Each path is a new rotation, seen through one point. The rows after it are directions, each followed by how far the rotation turns it, in deg/step (0 if it stays put).
Each turn is a multiple of 5 degrees from 10 to 175, or 0.
Each row of a path follows its step; steps can be skipped.
path 1
step 0: [ 13.3  -4.6  11.4   8.8   7.7  10.0   4.4  -5.3 -12.1  -0.2   1.8  -8.9
   9.7 -17.1  16.4 -16.3  -3.1  17.1  -5.2 -11.7   7.1   1.0 -13.9   7.3
   9.0  15.9  -6.9   6.4  13.2 -14.3  28.6  12.4   8.7   4.4  17.7  -1.2
   1.0  -2.7  -4.6  12.3  28.9  -9.7  -0.8   9.8  29.2 -20.2]
step 1: [  4.2   7.9   4.4  -9.1  13.6 -20.6   0.2   8.3 -27.1 -11.6  -8.7  13.9
   5.7  -4.2   5.2  -5.8   3.5  22.5  -1.6 -21.0 -17.6 -11.7 -20.1   8.5
 -14.8   5.9   0.8  22.1   2.9   8.6   1.7  13.0  15.4   9.8 -15.9  -1.8
   6.9 -12.0   0.3   6.6   0.9  -9.3   0.4  27.5  20.7  12.6]
step 2: [ -5.7  -9.6 -12.6   6.3   7.3 -10.0   8.8  23.1 -21.2  -7.7   2.7 -20.0
  -4.1  -1.3  11.3  -6.1 -24.2  -2.1   7.5 -15.1  -5.4  -3.5   4.4   6.5
  -8.2   1.9  -9.0   3.3  10.1   4.7  18.7 -20.8  34.4  13.6  12.4   6.4
  -3.9   5.2   1.4  11.5  11.0 -16.5 -10.3  14.5   0.8  13.3]
step 3: [  6.7   2.0  16.3   5.5  11.8   1.3  24.8   2.5 -31.3 -17.9  10.8   0.3
   3.4  -2.8  22.6  -7.8   5.7   5.5  14.7  -6.0  15.6   0.5   5.3  -2.0
  -8.9   1.7  10.3  18.0  33.8  -9.0  10.5  -2.9  21.3   7.8  -9.2 -18.8
  -6.0   3.2  -8.9   2.0  -8.7   7.5  11.1  -9.3   0.7   8.9]
step 4: [ -2.6   4.8  -9.3   4.6  -6.5  -5.7  16.4 -21.8 -27.9  -5.8  -6.9 -10.3
 -20.8   1.4  25.1   4.5  14.0   5.7   0.0  -8.9   0.9  -9.7  -8.0   9.8
  -9.9  21.5  -4.8  -1.3   0.8 -10.0  14.4   8.5  31.5   4.5  -0.9  -4.4
  -2.2  -5.4   8.5   2.9   4.0 -12.4   3.6  -0.6  11.5 -33.0]
step 5: [ -0.6  -2.9 -21.8  22.0   9.2  -3.7  -8.4   8.3 -23.6  -9.9  -2.9 -12.4
   5.1  -2.2  10.0   6.2  13.4   3.4   9.1   7.3 -20.6 -15.7  -9.9  -8.3
 -14.9  -2.6   5.1  20.8  14.9  11.3  12.0  23.4  10.1  -4.9  -3.2 -23.3
   2.4  -1.1 -14.4  12.7  14.3  -6.5   8.6  26.6   0.4  -9.2]
step 6: [  4.1   0.6  20.8  19.6   5.5 -26.9   7.2  24.1 -15.6  -9.3   4.1 -22.1
  -5.9  -6.4  -6.1 -16.2  -6.6   2.6  -6.6 -11.6  -6.8 -16.8 -11.4  14.2
  -6.1  13.7  -1.9  16.7   8.7   2.7  23.5  -6.8   3.1   4.6  -2.4  -5.5
   8.7  24.8   1.8  16.9   9.0 -12.3  -6.7  -4.5  -7.8 -17.5]
step 7: [-11.0  -2.7   0.0  17.3  -9.1   2.2  14.7  -3.4  -7.1 -25.4   9.4   6.9
  -4.5 -25.0  14.4   0.3  -7.3  14.0 -12.8 -25.0  -1.8 -15.0  -4.8  -4.5
 -23.3  -7.4  -8.1  10.5  24.0  10.7  13.4   2.4  14.2  10.1 -11.3   1.9
   7.2   7.1  -9.1  19.2 -25.5   4.8  -0.9   1.0  10.5  -1.4]
step 8: [ -9.1   6.0  -4.7  18.7 -12.3   3.3   2.7 -12.5 -29.8 -11.1  -4.3  -8.0
   7.7 -11.8   5.8  -4.6 -14.1  15.6  12.7  -3.5  -4.6   7.4 -11.9  -3.5
   2.7  12.8   7.7  -7.1  21.2  -3.2  17.1  -7.6  17.9 -13.6   6.4   5.7
   1.9   3.0  20.3  30.2  10.7 -10.4  16.5  -3.4  22.7  -7.9]
step 9: [ 12.7  11.6   4.9  -2.7   5.1  -5.7  -3.7  -4.6 -20.3 -11.5  -0.9 -14.5
  10.7  -7.6  -0.9  -7.9   3.9  25.4  17.8 -16.0  -6.1  -9.5   5.0  13.5
 -28.4  14.6  -6.0   7.8   6.4   1.2   6.6  29.7  13.5 -13.1  -3.7 -19.2
  12.8 -14.8 -12.8  21.4   3.3 -11.3   7.1  -2.3  -2.9  17.2]
[ 7.0 -3.3 -1.4  0.8  5.2 -5.2 -8.5  2.1 -0.5 -0.8  0.8 -3.3  1.4 -3.7
 -2.1 -0.7  0.5 -5.1  0.7 -2.8 -1.6 -1.8  1.6  6.0  2.4 -8.5  1.9 -0.6
  0.1  2.1 -0.5 11.0 -2.1  6.6 -3.6  5.4 -1.4 -1.6  2.7 -2.8  1.6 -7.3
  1.3 -1.0  2.3 -2.7] : 80
[ 0.2  0.2  3.3  1.2 -4.3  0.2  5.2  1.1 -0.1  7.3  8.1 -0.1  1.6 -6.9
  3.8  2.1  3.9  3.0  2.6  9.1  0.3 -0.8 -0.2  6.4  0.7 -0.7  1.8 -2.6
  2.3 -4.9 -3.4  0.6 -0.1  9.0 -1.2  6.1  2.7  0.9 -4.1  3.8 -2.7  4.8
 -5.8  0.1  2.8 -2.5] : 100
[ 0.2  0.6  2.1  2.1 -2.9  3.0  0.1  0.3  6.7 -3.3  3.4 -0.5 -1.3 -0.8
 -4.3  0.1  5.4 -0.7 -6.3  4.7 -0.6 -5.5 -5.9 -8.9 -3.4  2.4  2.8  2.4
 -0.1  3.3  4.6  0.6 -4.2  7.9  0.3 -1.9  1.9  0.0 -0.1 -3.5  8.0 -2.0
  0.4  1.7 -4.5 -9.3] : 55
[-1.4 -0.6 -3.5 -4.5 -1.1 -9.8 -2.3  7.2  2.9 -5.7  1.8  0.7 -2.2 -0.9
  4.4 -1.7 -7.7 -2.7 -4.0  3.2  5.6  4.9  3.5  0.8 -4.6 -2.2  0.8  1.4
  4.5  2.1  2.5 -9.5 -3.6  2.6 -5.7  1.0  3.6  3.4 -4.5 -1.4 -2.4 -1.6
 -1.5 -0.1 -2.8 -0.3] : 85
[-2.4  2.7  3.5  5.7 -0.4  5.1  3.8 -0.8 -2.7 -2.9 -0.4  3.9 -4.0  3.5
 -2.7 -2.3 -4.7 -6.5 -1.9  0.4  3.1  1.0  4.7 -7.3  4.3  2.2 -5.3  3.2
  8.0 -5.3 -1.2  6.7  0.4  0.2 -1.9  9.4  2.2  0.9 -2.9 -3.6 -3.2 -3.8
 -3.2 -3.5  1.4 -0.6] : 90
[ 2.0 -1.4 -2.4  1.3  0.5  2.4  1.8  5.7  1.7 -4.7  0.4  4.7  5.3 -1.7
  2.2  6.7 -0.7  3.2  8.7 -4.6  9.3 -1.2 -0.8 -4.4 -1.3  1.3 -2.8  4.1
 -2.9  2.6 -2.9  7.8 -4.8  2.8 -3.6 -2.5  0.2 -4.5 -3.1  2.2 -5.4  3.8
  1.5  4.4 -5.4  0.9] : 175
path 2
step 0: [ -3.2  20.4  -1.8  12.1  13.3  -5.8 -18.5 -18.0  -7.7  29.2  -1.7 -16.6
 -10.8   5.6  -4.0 -20.2  -9.7  -3.8   2.6  -3.1  -7.2  12.2 -26.0 -26.7
 -11.4  19.5  11.9 -10.8 -19.5   6.9  -2.1   2.4  19.3  -2.5 -16.7   1.7
 -13.8   4.2   3.4  -5.9  20.1  -8.5   3.3   0.8   8.4 -11.7]
step 1: [  3.0  -4.5 -14.0  11.8 -19.8  -4.6  -9.3 -18.6 -10.8   0.8  13.2  -3.6
  11.3  -9.7  13.2  -9.1   9.4  -1.2 -23.4   2.3 -37.0  -6.2  -6.7  -0.4
 -10.7   2.4  14.8  10.7 -17.3   0.5  18.0   1.4  -3.7  17.6 -35.7  -4.7
   7.8  10.5  -4.3   0.4   0.0  -1.1  19.2   0.9 -14.0  -7.2]
step 2: [-15.0  15.1   4.4   8.3 -42.6  -8.6  19.1   3.5   2.7  -0.7 -14.1  -8.9
 -11.6  -6.2   8.2   6.3 -10.4  -4.0   0.6  -2.4 -13.2 -24.7  27.2 -10.2
   3.0  21.4  -1.7  -3.1  -2.9 -20.8  -6.5  -3.9  -0.6  -4.2 -17.6   1.8
   5.1  19.1  -6.3 -23.1   0.2   3.9   6.6   5.5 -10.1   7.3]
step 3: [-12.7   8.4  23.2   6.4 -21.8  16.5   1.3   1.8   9.7   4.4  -4.5  14.6
  -2.4   7.9 -10.1   4.8 -26.4   6.1   7.4  -9.6  -4.4  -5.1  11.1 -24.3
   9.8  12.4   7.8  32.3  -5.6  12.6  -3.7 -11.3   2.5  26.3  11.8  -9.4
  12.2   6.5  -9.7  12.0  -3.9  22.6  -5.7  10.7  11.7  -6.2]
step 4: [-20.6  -6.6   2.5  -7.5  20.2  18.4  -0.6  18.3  11.5  16.7  29.5 -14.6
  -9.5   5.4   6.9   5.9  -3.1  -2.5  15.8 -33.7 -15.0  18.3   1.5  -8.4
 -10.0   7.7   7.4  13.5  -6.3  -0.5   1.7  -8.8  -6.3   5.7  -4.6  19.5
  18.6  12.5 -13.1  -7.9  -6.8  -0.6 -12.6 -10.8  16.5   1.1]
step 5: [  9.1   5.2   1.8  11.0   8.1   7.9  -0.4  11.7  28.8   8.9   1.0 -21.0
 -16.6   7.8  13.2  -6.9 -12.3   8.6  -0.6   4.1 -10.8 -11.9 -18.1  -3.8
 -36.2 -10.9  11.7 -10.7   8.3   6.1  -0.1  -9.2  -3.4  19.4 -17.9   0.7
  -2.2  -8.4   8.2  -6.1 -25.1 -23.5   8.9  -2.2  18.9  -4.6]
step 6: [ -6.2  -8.4 -21.7   0.0 -35.6 -24.8   7.9   0.3  14.0   3.2  23.1  -7.5
   7.9   5.1  15.5  16.2  -3.1   7.1 -12.2  -9.9  -1.3 -16.9  -7.2   0.0
  -2.8  -6.7  -4.7  -8.2  10.9  14.7  -1.0  -4.7 -16.5   0.7 -10.6  16.2
   5.8  -8.5  23.4  27.6 -13.6   3.8  15.2   6.9   7.2  -1.3]
step 7: [-16.2  10.9  -9.1  19.9   0.5 -26.7  19.1 -10.4 -13.5  -7.1  -4.4   3.3
  -1.8  15.7   1.7   7.5 -15.0   7.2  -0.1 -30.5   2.3 -24.0   9.1  -9.5
   5.6  -3.5  -1.4  -1.3  28.7  -9.8 -25.3  13.4 -17.9  -2.1   9.3  -9.4
  11.4 -12.7  -8.6  -1.7   5.9   0.8  -5.0  -1.6  18.4   1.9]
step 8: [ -4.3 -11.5  25.4  22.5  20.5   8.5   4.9  -3.5   0.3   5.1   8.1 -10.0
  -6.7  10.0  -2.7  -2.2  12.7   5.5   7.2 -28.1   6.5 -12.3  11.3   6.8
   9.6 -11.3   3.0  24.4   3.8   5.5 -20.2 -16.6   2.7  17.5  -2.6 -19.4
   2.8 -18.9  23.1  14.8  15.0  14.0  -9.4 -15.3 -10.5   4.3]
step 9: [ -4.7   2.4   0.6 -23.7  10.8  19.9  -7.9  -2.5  11.8  20.1   7.3 -18.4
   3.7  12.7  -2.3  -3.2  -3.5   1.1 -21.0 -21.0  10.1  -2.4  -5.9  14.9
  -4.5  -6.1  14.7  -6.3 -15.7  -1.4 -27.7 -10.4   8.1 -16.5  -1.6   4.8
   3.2 -18.4  10.9 -20.7  22.2  -1.3  21.5 -21.8   5.4   1.0]
[ 6.8  2.6 -1.2 -5.1 -6.8  1.0  1.9 -2.6 -1.7 -2.4  0.1 -3.9  0.3 -1.1
  5.5 -1.2 -3.4  2.9  7.8  2.9 -2.9  6.6  2.4  0.5 -0.3  4.7  0.3  9.3
 -3.0 -3.3 -1.8  4.4  6.3  2.1  1.9 -1.7  5.6  1.0  1.5 -0.1  4.8 -7.7
  3.5  0.0 -2.8 -3.6] : 35
[ 1.3  4.3 -1.6  0.0  7.8 -4.7  4.7  4.1 -0.4  0.1 -3.0 -7.7 -0.6 -3.0
  5.1 -3.0 -0.6  1.5 -0.1  4.1 -3.5 -4.6  2.7  4.1  3.9 -1.2 -3.1  0.5
  5.3 -4.2 -2.3  0.8  4.9  4.6 -4.6  2.1  0.8  0.8 -8.9 -2.1 -3.2 -0.3
 -8.7 -2.1 -2.3  5.4] : 130
[ -3.6  -2.8  -0.8   3.3  -1.3   4.2  -1.5  -3.6  -4.8  -3.9   0.1   2.5
   0.2  -1.9   1.0   8.5  -6.2   1.6   0.5   4.3   1.6  -2.7  -3.4  -7.6
   2.9   7.1 -10.0   3.3   8.5  -1.5  -0.9  -5.1  -0.5  -0.5   4.1   3.3
   2.8  -5.0   0.0  -2.0   1.5   0.8  -2.6   1.0  -3.0   3.3] : 85
[ -3.3   0.4   6.3   0.4   5.9  -0.9  -4.7   4.2  -4.7  -0.6   3.3   0.5
  -3.3   0.5  -1.9  -9.9  -5.3  -0.9  -1.8   0.5   0.9   8.2   2.4  -0.1
   3.9   2.5   4.4   3.3   2.8  -1.8  -3.5 -11.3  -1.0  -1.3   2.3   2.4
  -0.8   1.0   0.6   5.1   0.4  -5.3   2.2  -5.4   1.5   2.0] : 80
[-0.6 -3.6 -3.7 -2.0 -4.9  4.7 -3.2  8.0 -2.7 -5.3 -3.3  0.7 -0.9  3.5
 -4.8 -0.8 -2.5  5.7 -0.5 -4.6  3.8 -2.3  1.1  6.0 -1.1 12.1  2.5  1.0
 -4.5  2.4  4.0 -0.9  2.3  0.3 -4.9 -1.5 -2.4 -2.3 -4.8 -2.5 -5.1  0.7
 -4.0 -4.3 -2.6 -1.7] : 45
path 3
step 0: [ -3.2   6.5 -23.6   3.0 -23.9 -14.0 -14.0  16.7   7.3   4.2  28.3   0.1
  25.1  11.8 -10.6   9.8  -1.8  20.6   6.3  11.9  -5.5  -2.0 -17.1 -18.4
  15.6   6.8  15.8  -8.0 -10.1   6.5   2.2  26.3 -13.0  -8.5  -0.1   5.1
  -5.0   0.2  -3.2   4.1  -5.2 -24.7   4.0 -10.9  -9.1 -32.8]
step 1: [ -9.5   1.7 -18.7  22.4  12.8   4.5   5.6  18.9  17.9   7.5  -0.1 -10.2
  -1.7  24.4  -1.7  -7.4  -1.7  21.6  -4.9 -14.7  25.2   9.5 -15.6  -7.6
  -0.8   2.5   4.9   4.3   7.4  23.4 -28.2  18.3  28.6  -1.2   1.8  -2.9
 -15.5  -8.5 -11.0   3.1   9.6  21.9  -5.6  -2.1 -18.7  -8.8]
step 2: [ -9.0  -0.2  12.8  -4.7  21.6   4.5  11.2  13.4  20.0   4.7  13.2   1.3
 -20.2  15.3  -0.3   8.6  -6.7  25.0   6.6  -7.2   1.5 -10.6 -12.3  16.6
 -11.3  -6.9 -22.0  11.2 -13.0   3.7  31.4  18.5   4.6   5.8  -9.3   3.0
  -9.6  -3.2  25.6 -10.2  -3.1  35.4   3.7  -1.1  14.8   9.2]
step 3: [ -9.9  22.6   4.4  -2.4  23.4   7.2   7.2   6.7  13.3 -10.6   7.3  -2.3
  14.0 -20.9 -14.9 -15.5 -10.1  -8.2   2.3  23.4  14.4  13.1  -4.1  15.8
   4.1   8.3   2.0 -10.2   9.5 -13.1  30.9  -2.4 -23.1  -3.5  -6.6  -1.9
 -22.5   2.6   2.4  24.2  20.3   4.2   4.4   1.5  27.5  -2.2]
step 4: [  1.4  10.4 -11.2  15.8  -2.1   8.0 -21.0  -3.5  19.4  -4.0 -20.5  16.1
  -0.4 -16.8 -13.3 -14.3   4.0  -8.3   1.2   5.1   9.5 -29.6   3.1  16.9
  18.7 -15.7  17.9 -15.6  -4.3  22.8  11.8 -21.4  -1.6   9.5 -10.2  12.2
   8.5 -23.6  -0.9   0.7  17.5  -4.7 -15.1  19.2   1.3 -18.7]
step 5: [  8.6  -2.8 -12.2  -4.9 -26.1  17.9 -27.5   9.1  11.8   6.7  14.9  -9.1
  11.7  14.9  10.9  -2.1  18.3 -24.0   9.9  -0.3  13.6  -3.4  -0.5   0.8
  12.0  -1.5   0.3   8.8  -6.1  29.5  -0.5  12.8  -2.7  -2.0  -4.1  -0.5
  21.5   4.1  38.7   5.6 -10.5  -8.3 -25.7  -9.5   7.5  -7.6]
step 6: [ 17.7  -1.0   2.7  28.3 -10.3  15.8  16.1  33.9  -7.6  -9.2  -3.9  21.8
 -16.2  -7.8   2.4  -8.4  -5.6  -5.5   3.8   7.4  18.8  22.9  -3.4  -5.3
  -0.7  -2.5   0.2   7.1   2.1  22.4  -6.6  15.8   6.2 -12.8  -2.7 -14.4
   0.3  23.3  -8.0   9.1 -24.7  10.1 -22.9 -16.5  -2.1  10.1]
step 7: [-14.8 -13.0  30.9  -2.4 -10.6  -6.9  -4.5  17.9   0.9 -23.0   7.7   5.9
 -18.7 -13.9  17.1   4.9  -3.7  19.6  23.9   7.4   6.4  -3.8  -2.0   7.2
 -23.7 -21.4  -0.4 -10.4  -4.8   4.3  12.9  -5.8  14.5  10.5  21.0  25.3
  -8.9  13.0 -16.4  -3.5   6.2  13.1 -12.6 -14.6   4.1   4.2]
step 8: [ -1.7  -6.0   1.8  -6.0 -20.0 -15.7  -4.0  -4.4   5.1 -13.7   9.1 -10.2
 -11.5  12.1 -20.6  -6.7 -28.7 -22.2   3.8  -0.8  13.9   1.1   6.0 -12.1
 -28.9   9.5   7.8  -2.2  -0.4 -15.4  21.0 -15.0   0.8  -8.2  31.9  -3.8
 -10.9  -4.3   5.0   6.2  21.7   0.2  -0.6   1.3  31.2 -22.6]
step 9: [  4.8   7.8  -8.9   8.4  -8.3 -15.4 -22.0 -13.2  10.5  -9.1 -16.4  16.5
 -16.7  13.0 -19.3   5.3  -3.3  19.3 -16.0  19.0  20.4 -14.9  13.2   3.2
   5.4  10.1 -25.8 -10.9   5.9   4.6  -9.2  -6.7 -27.8 -16.2  12.6 -17.5
   2.4 -12.7  -6.2  -4.1  -3.9  -5.5  -5.9  -2.3  -5.1 -33.9]
[ 1.9 -8.2  4.4  0.2  4.9  4.1 -4.0 -2.8  3.8  1.8 -4.3  3.2  3.3  5.4
  2.2  5.1  1.2  5.7  0.9 -4.4  2.0  0.4  2.5  0.3 -0.2 -6.6 -1.8  0.1
  0.5  6.1  5.0 -5.1  2.4  2.7  3.1  7.7 -0.6 -6.3 -0.9  1.9 -5.9 -5.0
  3.9 -2.1  2.6  2.7] : 135
[ 5.7 -6.6 -3.6  2.9 -2.4 -3.6 -4.0 -7.1  4.3 -2.0  7.7  2.0  0.3  1.2
 -5.6 -0.7 -2.0 -0.6  0.3  3.0 -0.2 -4.3  1.8 -5.1  6.6  3.3 -2.3  1.4
  6.9  2.9 -1.1 -2.4  3.2  7.5  1.1 -0.4  0.0  3.0  4.0  5.4  3.3  2.7
  2.3 -0.3 -7.6 -0.1] : 85
[-0.3 -1.0  6.3  3.1 -3.2 -8.0 -1.5  2.6  2.1 -4.3 -0.5 -3.1  8.2  0.7
 -4.1 -3.1  1.0 -2.8 -5.1 -0.5 -1.9 -3.2  1.8  6.3  1.0  6.9 -1.3 -3.7
 -3.0 -2.2  4.8 -1.1  6.1 -3.7 -0.3 -0.6  2.9 -8.5 -0.3  2.0  0.4 -8.2
 -3.8  1.4 -3.2 -3.0] : 80
[ 4.2  0.0  2.6 -4.9  2.5 -4.9  0.6  0.0 -3.3  5.9  1.7 -5.4 -3.3  5.6
 -1.7  2.3 -0.9 -8.2 -0.3 -4.5 -2.6 -0.3  9.9 -0.2  0.9 -2.4  3.4 -4.4
 -4.2  4.5  1.1  1.5  4.6  0.9  0.6  2.1 -0.4 -1.9  7.3 -6.0  3.4  8.1
 -1.7 -2.0  2.5 -1.5] : 120
[  3.8   2.4   3.1   6.2  -5.4  -1.5 -12.0   0.2  -2.2  -3.3   1.3   0.4
   3.8   0.6   4.0   4.0  -2.5   0.8   1.5  -0.8   1.9   3.3   3.5   0.4
  -8.0  -1.9   2.0   2.0   2.4  -0.1   1.4  -2.0   2.9  -2.3  -6.2  -7.1
  -3.8   3.1  -1.2  -7.8   2.2   0.3   7.6  -2.3  -1.4  -1.2] : 40
[ 3.9  0.8  9.7  2.4 -2.6  5.2  1.5 -0.6  5.9 -2.2  3.1 -2.5 -2.6  0.8
  2.4  0.0 -1.2  5.0 -3.8 -2.0 -9.0  0.4 -1.9 -2.6  0.5  1.1 -2.0  1.9
 -4.2 -0.5  0.1  0.6  1.7 -0.1  6.4 -4.8 -7.6 -1.6 -3.6  2.2  8.1  4.1
 -3.3  0.1  3.9  7.5] : 70
